In the data rows, the value 128 means zero.
Here are some points, one per row:
[133  98 177 139 123 146 122 117  72  98 130 117  89 121 106 103 132 116
 145 131 106 134 149 153 127 138 156  98 135 109 140 122 128  95 126 168
 152 120  95 114 123 195 119 106 146 118 114 105]
[ 93 150 133 132 116 143 149  91 139 131 108 162 133 116  69 109 159  81
 118 123 137 131 126 149 104 122  79 127  95 126 155 137 150 163 127 127
 122  68 102 122 100 115 150 149 132 151 136 105]
[143 118  78 149 150 127 115 147 134 103 121 181 141 112  99 148 132 145
 147 130 158 116 167 135 162  93 104 147 134  92 112 112 147 101  78 161
 144 122 149 107 166 151 127 125 106 139 145 100]
[144 124 114 138 124 153 110 126 134 109 129  80 177 105 115 120 123 135
 109 137 153 111 150 137 108 109 139 177 158 150 107 157 139 138 142 154
  82 147 126 113 101 132 145 123 156 126  72  96]
[ 89 114  77 155 130 125 133 132 140 170 144 120 150 116 149 106 134 136
 155  78  98 146 169 165 104 114 138 112 129 129 135 128 163  99 157 111
 145 167 132 169 144 125 151 120 146 135 156 102]
[159 134  98 146 133 109 154 155  77 109 130  98 148 100 117 119 113 117
 157 124 161 115  99 126 117 144 131  95 116 204 143 123 148 145 139  97
 142 121 113 104 155 127 143 122  80  92 138 125]
[106 118 108 156 136 117 116 112 139 134 130 121 120 160 119 126 146  94
 125 168 119 118 112 116  79 121 149 109 170  93  82 154 133 141 109 127
 146 161 131 116  93 124 125 146  61 119 113 117]
[ 95 110 186 189 143  98 113 100 160 104 116 125 119 110 129  99  94 147
 119 127 138 157 141 116 174 140 138 124 154 120 147  96 117 140 130  87
 148 146  97 107 117 102 165 124 139 120 122 114]
[143  95 147 145  64 138 101 120 108 129 153 161 122 113 124 116  96 117
 127 123 161  94 135 122 111 164  83 126 135  98 128 150 143 128 133 118
  99 157 140 156 148 100 128  99 115 111 152 168]
[130 117 115 138 100 104 129 115 125 180 143 122 150 165 163 178 151 120
 101 174 140 149 135 109 159 127 117 107 125 127 160 134 108 100 147 129
  88 102  98 111 131 158 171  93 105 128 118 103]
[114 141 138  88 116 127 142 154 132 106 155 155 141 140  97 111 108 161
 154 184 121 163 117 133 156 170 155 117 132 139 103 152 138  95 150 157
 113 117 123 163 112  88 139 148 117 148 145  95]
[ 96 122 124 147 128 135 172 121 117 122  78 155 112 105 168 138 115 110
 128  73 138 121 137  83 136 142 148 120 142 171 102 158  84 112 125 188
 114 118 126 134 125  99 142  88 114 163 125 152]
[ 86  96 121 135 105 139 180 125 142 145 146  82 121 151 102 120 102 156
 145 141 132  98 127 109 104 121 147 128  98 103 116  78 148 118 100 123
 108  90 149 101 175 110 112 130 142 144 100 140]
[135 106 133 149 141 145 126 140 156 121 147 158 127 166 104 116 137 144
 127 138 108 138 117  73 117  97 143 157  90 161 169 197 144 115 127 141
 143 156  99 114 156 138 119 153 141 118 121 162]
[136  80 110 109 155 106  86 139 134 128 105  94 107 147 160 110  99 142
 133 138 112 136 121 120 108 106  60  94 132 131 122 168 120 132 118 134
 112  94 129  99 112 104 116 128 161 129 167 111]
[127 103 153  98 138 170 123 136 130 141 117 130 122  86 169 130 134 100
 123 159 120 147 140 137 149 109 108 109 150 136 145 101 182 138 153 159
 154 131 152 121 142  97 144 170 104 140  77 156]
[134 148  95  86 123 104 109 106 125 154 106 135 114 117 144  73 105 127
 111 140 172 172 164 123 135 132 172 134  66 110 123 145 138 151 122 119
 121 132 122 129 118 143  96 120 110 130 110 130]
[120 119 118 152 134 176 107 167 163 126 114 126 130 127 161 111 153 124
 139 159 120 111 118 142 149 141 136 128 128 129 103 138 123 172 147  92
 138  69 100 166 139 148  97  79 127 135 117 137]
[123 180 141 121 131 124 112 128 127 138  96 121  93 123 126 138 132 111
 118 125 107  66 145 119 151 138 129 145 124 142 122 172 148  53 139  58
 128 108 155 122 134 119 131 136 125 117 100 115]
[130 183 137 122 158 136 140 108 123  98 123 104 113 143 173 108 179 152
 135 139 129  93 107 133 140 125 122 108 102 114 161 126 163 135  96 158
  84 171 123 149 130 117 149  95 136 119 139 139]
[113 127  90 142 153 107 150  99 118 135 146 145 132 120 116 161 121 136
 124 143 144 135  99 182 156 140 116 118 147 134 114 121 142  97 114 126
 136 133  83 134 104 106  67 144 172 122 102 175]
[181 159 136 167 158 140 128 119 162 155 111 107 116 149  98 114 114 120
 142 122 132 174 124 162 123 159 135 144 150 117 144 118 124 111 158 159
  96 105 173 119 120 147 119 138 108 130 151 176]
[121 156 162 107 135 115 109 125  90 163 139 140 163 146 136 100 124 141
 153 139 115 114 103 164 117  88 152 153 163 130 116 148 106 139  87 108
 135 118 133 112 149 128 172 123 133 167 141 166]
[107 107 128 109 183 144 149 111 112 126 139 117 114 130 101 178  84 140
 105 157 109 105 177 163 116 130 134 151 106 129 160 167  99 166 119 123
 140 136 150 154 131 131 133 111 111 122 141 130]
[106 136 109 108 148 125 133 121 127 132 180 139 134  81 140 106 132 143
  98  95  97 134  85 102 127 122 119 177 151 113 142 103 116 107 130 148
 140  97 127 115 121 118 111  81  93  88 130 118]
[140 117  86 124 143 154 110 148  86 130 127 101 117 157  96 125 141 121
  96  82 139 159  96 111 165 144 129 107 134  96 128 149  98 144 108 109
 126 127 148 162 152 117 168 151 151 118  91 128]
[168 124 146 103 173 139 121  81 161 133 159 156 152 109 145 126 131 128
 141 113 109 128 152 117 104 141 102  90 111 142  86 114  78 117 130 103
  87 125 107 132 146 166 141 153 126 123 101 121]
[168 153 144 106 112 100 150 147 138 145 134 128  80 149 146 151 127  92
 135  99 125 140 150 136 113 132 136 157 176 128 123 132 146 159 119 137
 103 123  49 139 165 102 120 139 133 117 121 104]
[104 125 125  79 132 166 130 171 154 125 118 140 123 108  88 133 127  99
 100 125 151 127 117 128 125 105 161  93 178 130 159 104 107 109 128  91
  92 171 117 102 124 158  98 118 144 142 175 137]
[140 119 123 111 160 114 138 121 114 149 109 132 124 132  92 117 173 136
 138 168 156 101 147  89  98 140 121 147 134 111 114  87  97 128 186 146
 181 151 138 130 150 100 126 109 172 122 148 128]
[162 166 121 157 112 154 119 117 118 112 121 115 170 117 181 143 100 134
 118 129 131  99 121 123 107 135 155 112 110  89 175 130  83 113 129 135
 156 121 108 124 150  97  92 184 122 147 157 100]
[ 73 120 116 116 100 125  94 151 117  94 120 143 121 140 156 133 165 114
 116 140 111 157 150 173 118 162 135 153 103 155 111  88  92 117 126 135
 103 131 134  95 137 109 134 163 128  82 144 152]
[135 107 168 120 145 111 105 180 133 167 110 124 155 108 126 164 139 147
 130  78 131 115 107 126 114 195 142 129  81 103 123 131 157 128 107 135
 140 139 103 103  91 126 146 117 125 135 123 129]
[121 165 135 119 114 172 142 140 132 123 166  82 113 150 135 134 110 108
 115 118 157 137 143 111 150 108  85 136 109 138  81 104 127 105 126 133
 179 145  94 125  79 154 151 138 124 134 165 155]
[129 144 162 123 117 127 137 100 133 110 118 127 163 102 139 169 137 121
 112 123 134 173 129  98 112 121 154 110 142 124  91 147 178 134 111 121
 148  94 170 138 157 134 127 109 169  86 173 123]
[143 169 126 141 102 134 128 148 125 135 115 160 116 139  95 146 110 195
 110 117  88 110 125 157 130  55 131  89  98 109 102 128 114 159 176 135
 129 143 141 105 125 114 129 109 126 108 109 139]
[140 134 136 117 112 116 111 132 136 118 159 129 164 164  94 130 127  80
 172 112 113 129 175 119 142 109 125 110 125 140 164 103 107 133 109 131
 155 137 177 127  96  85  87  76 137 124 103 128]
[ 84 149 143 137 125  93  73 117 103 115 127  94 134 123  88 142 146 168
 122 112 112 130 155  90 140 129 107 124 154 146 128  99 141 154 144 141
 116 126 113 160 137 156  79 158  99 169 136 144]
[145 114 124 134 144 100 109 140 122  99 104 132 114 126 125 150  88  72
 140 143 115 143  76 117 110  81 147 153  88 120 118  69 137 106 138 117
 105 129 121 182 110 130 142 124 127 141 125 127]
[ 89 143 180 134 153 125 155 158 114 132 133 164 131 178 174 119 117 138
 136 103 193 138 101 145 115 129  89 142 138 136 136 129 125 144 150 124
 119 129 168 142 115 158  94 149 129 114  96  79]
[152 131 117 160 137 131 148 132  95 144 164 149 106 115 153 129 129 103
 123 144  78 117 119 100 169 148 134 148 108 137 114 125 140 182 126 108
  96 153 166  91 109 139 119 145 159 155 157 105]
[167  84 152 130 106 101 123 109 156 138 152 114 116 127 124 107 168 131
  85 105 149  77 101 172 154 104 160 124 108 176 119 126 112 128 113 140
 147 120 149 148 132 118 123 151 117 142 158 115]
[173  99 115 104  98 176 131  80 117 110 100 138 117 168 134 145 137 186
 136 112 115 149 112 127 112 149 124 151 142 145 134 103 153 133 120  80
 141 141 127 120 108 120 117 108 102 150 124 122]
[115 159 116 125  82 107 128 123 169 136 107 114 117  93 129 138 117 119
 128 144 107 147  71 133 121 171  85 131 128 153 135 135 102 129 101 155
 168 170 153 131 170 169 134 106 147 141 106 105]
[126 121  79  94 106  92 142 122 157  99 132 155 141 156 141 119 108 132
 140 119 121  79 140 117 123 141 145 122 161 110 158 122 144 160 153 146
 149  93 141 135  86 184 166 168 155 109 116 165]
[155 103 144 128  92  98 186 156 121 117 110  96 123  78 143 128 172 152
 158 136 124 156 137 127 137  98 110 154 126  96 138 159  98 119 116  93
 117 134 137 147 103 128 123 160 115 121 129 143]
There is one direction along which these points spread out most. Take the direction at right angles to it along which they spread out most. Go by this last direction. Where along it does each point below lie, from 0 to 99? The average is 50, and the first point in the table lies past the average. One standard deviation of the points above along it is 16.
[106 118 108 156 136 117 116 112 139 134 130 121 120 160 119 126 146  94
 125 168 119 118 112 116  79 121 149 109 170  93  82 154 133 141 109 127
 146 161 131 116  93 124 125 146  61 119 113 117] --> 51
[168 153 144 106 112 100 150 147 138 145 134 128  80 149 146 151 127  92
 135  99 125 140 150 136 113 132 136 157 176 128 123 132 146 159 119 137
 103 123  49 139 165 102 120 139 133 117 121 104] --> 59
[104 125 125  79 132 166 130 171 154 125 118 140 123 108  88 133 127  99
 100 125 151 127 117 128 125 105 161  93 178 130 159 104 107 109 128  91
  92 171 117 102 124 158  98 118 144 142 175 137] --> 72
[162 166 121 157 112 154 119 117 118 112 121 115 170 117 181 143 100 134
 118 129 131  99 121 123 107 135 155 112 110  89 175 130  83 113 129 135
 156 121 108 124 150  97  92 184 122 147 157 100] --> 26
[ 96 122 124 147 128 135 172 121 117 122  78 155 112 105 168 138 115 110
 128  73 138 121 137  83 136 142 148 120 142 171 102 158  84 112 125 188
 114 118 126 134 125  99 142  88 114 163 125 152] --> 58
[129 144 162 123 117 127 137 100 133 110 118 127 163 102 139 169 137 121
 112 123 134 173 129  98 112 121 154 110 142 124  91 147 178 134 111 121
 148  94 170 138 157 134 127 109 169  86 173 123] --> 53
[ 89 143 180 134 153 125 155 158 114 132 133 164 131 178 174 119 117 138
 136 103 193 138 101 145 115 129  89 142 138 136 136 129 125 144 150 124
 119 129 168 142 115 158  94 149 129 114  96  79] --> 64
[167  84 152 130 106 101 123 109 156 138 152 114 116 127 124 107 168 131
  85 105 149  77 101 172 154 104 160 124 108 176 119 126 112 128 113 140
 147 120 149 148 132 118 123 151 117 142 158 115] --> 28
[120 119 118 152 134 176 107 167 163 126 114 126 130 127 161 111 153 124
 139 159 120 111 118 142 149 141 136 128 128 129 103 138 123 172 147  92
 138  69 100 166 139 148  97  79 127 135 117 137] --> 47
[107 107 128 109 183 144 149 111 112 126 139 117 114 130 101 178  84 140
 105 157 109 105 177 163 116 130 134 151 106 129 160 167  99 166 119 123
 140 136 150 154 131 131 133 111 111 122 141 130] --> 27
[121 165 135 119 114 172 142 140 132 123 166  82 113 150 135 134 110 108
 115 118 157 137 143 111 150 108  85 136 109 138  81 104 127 105 126 133
 179 145  94 125  79 154 151 138 124 134 165 155] --> 73
